In the rows, 128 means zero.
Rotation paths and how fast each direction turns (degrees per step):
Each turn is a multiple of 5 degrees from 10 to 175, or 0.
Each row of a path follows its step; steps can be skipped.
Rotation 1:
step 9: [126 126 130 124 117 132 121 129 133 122 132 128 124 123 128 134 133 131
 131 128 118 129 138 137 123 128 128 121 124 124 129 123 132 118 144 134
 125 126 129 114 130 140 120 137 127 124 122 130 127 135 123 126 132 124
 130 124 123 120 138 135 135 130 141 127 123 122 126 125 133 128 125 124
 128 134 125 126 124]
step 11: [130 127 130 123 130 121 122 137 129 129 126 129 136 123 133 122 124 120
 136 131 131 125 121 130 131 123 124 129 128 128 129 134 118 130 128 125
 127 124 127 140 122 124 123 124 125 122 132 128 126 137 126 133 129 142
 140 121 117 113 127 121 130 130 136 115 129 126 126 119 129 136 118 130
 129 136 128 134 132]
step 15: [124 125 140 130 131 123 126 127 128 119 131 121 130 128 126 136 124 133
 123 134 125 133 134 137 127 131 129 124 125 132 130 132 125 122 129 114
 124 128 140 124 123 122 124 115 131 139 140 136 133 122 132 125 136 133
 130 117 127 135 132 132 129 132 126 125 119 136 131 128 134 123 122 132
 124 131 118 123 127]
step 16: [131 133 117 132 132 128 121 127 129 135 116 124 129 120 138 134 122 137
 124 128 128 123 116 126 128 126 120 128 117 116 123 124 124 132 141 128
 123 132 119 127 128 126 131 133 134 125 132 127 127 129 133 128 116 125
 135 126 128 122 134 129 128 136 132 144 122 122 127 125 129 131 123 126
 126 128 130 121 132]
step 18: [128 134 131 123 133 121 119 139 127 136 138 124 132 130 130 137 113 124
 130 127 126 135 132 129 122 125 129 136 125 133 119 125 125 134 124 131
 126 121 132 132 127 128 122 132 119 132 127 130 141 131 129 118 124 132
 128 129 123 133 114 122 132 127 121 133 125 123 130 136 132 132 120 120
 132 120 132 132 129]
step 21: [126 129 116 134 125 129 124 130 127 126 130 127 122 131 134 128 139 129
 131 122 114 133 134 130 124 133 130 128 131 125 131 127 124 123 130 120
 119 128 134 123 132 119 132 137 118 123 128 133 128 121 124 129 132 133
 129 127 128 136 132 127 121 131 124 140 109 126 130 129 121 126 136 115
 133 127 128 132 135]
step 25: [128 128 133 129 129 133 136 130 127 129 132 127 133 130 139 136 127 132
 140 131 133 132 134 115 129 131 141 124 129 127 130 118 130 124 127 138
 122 126 118 129 134 127 123 132 128 116 121 127 127 129 129 120 137 135
 133 131 129 124 119 126 121 124 133 123 129 126 123 128 129 118 127 125
 128 136 144 137 125]
step 26: [130 125 123 121 130 131 132 124 125 130 128 124 122 137 123 132 129 112
 111 138 132 129 133 136 133 123 125 127 132 133 133 133 129 134 127 129
 133 132 139 129 132 121 122 128 127 129 128 116 135 122 123 133 128 125
 122 128 135 135 129 120 125 125 119 132 134 122 133 127 118 119 131 125
 136 131 130 134 134]
step 29: [131 127 127 139 133 130 121 128 115 119 122 128 129 125 124 129 133 125
 121 129 127 124 133 128 127 133 122 135 119 138 128 131 114 131 125 118
 129 136 119 140 132 125 128 132 127 133 132 129 124 139 132 128 124 130
 132 140 128 139 125 127 122 125 129 115 124 132 128 123 128 124 124 129
 132 131 133 137 125]
Directions:
[128 128 127 126 127 128 128 127 124 130 130 130 130 129 128 128 127 128
 130 127 124 129 128 127 127 127 127 126 127 127 128 128 127 127 130 128
 127 128 128 127 127 129 130 126 128 130 129 127 130 129 126 127 131 129
 128 129 129 128 128 129 129 128 127 129 127 129 127 128 128 127 128 128
 128 127 129 126 127] | 120
[128 128 128 128 128 128 128 129 128 130 127 129 131 128 129 128 128 127
 127 129 128 129 127 129 127 127 129 127 130 127 125 129 128 127 128 128
 128 130 130 128 126 127 127 128 126 126 129 128 129 126 127 128 126 129
 128 131 126 129 129 128 128 129 129 130 128 128 130 129 130 129 127 128
 128 131 130 128 128] | 145
[127 129 129 127 126 129 129 128 127 128 128 128 128 127 126 127 127 128
 128 127 128 129 131 129 129 130 128 127 130 126 128 130 126 127 126 126
 126 129 129 129 129 126 129 128 128 126 127 128 129 128 127 128 130 128
 128 127 128 127 127 128 129 128 132 126 127 126 128 126 129 128 129 127
 127 129 126 127 127] | 175
[129 131 127 128 128 130 128 130 127 130 128 129 127 127 126 130 125 128
 126 127 127 128 126 129 129 129 126 128 128 128 127 128 128 130 127 129
 129 126 128 129 127 128 127 129 128 129 127 129 128 126 128 127 126 126
 128 128 131 128 126 128 128 128 127 128 129 126 128 129 128 128 129 129
 127 129 130 125 128] | 175
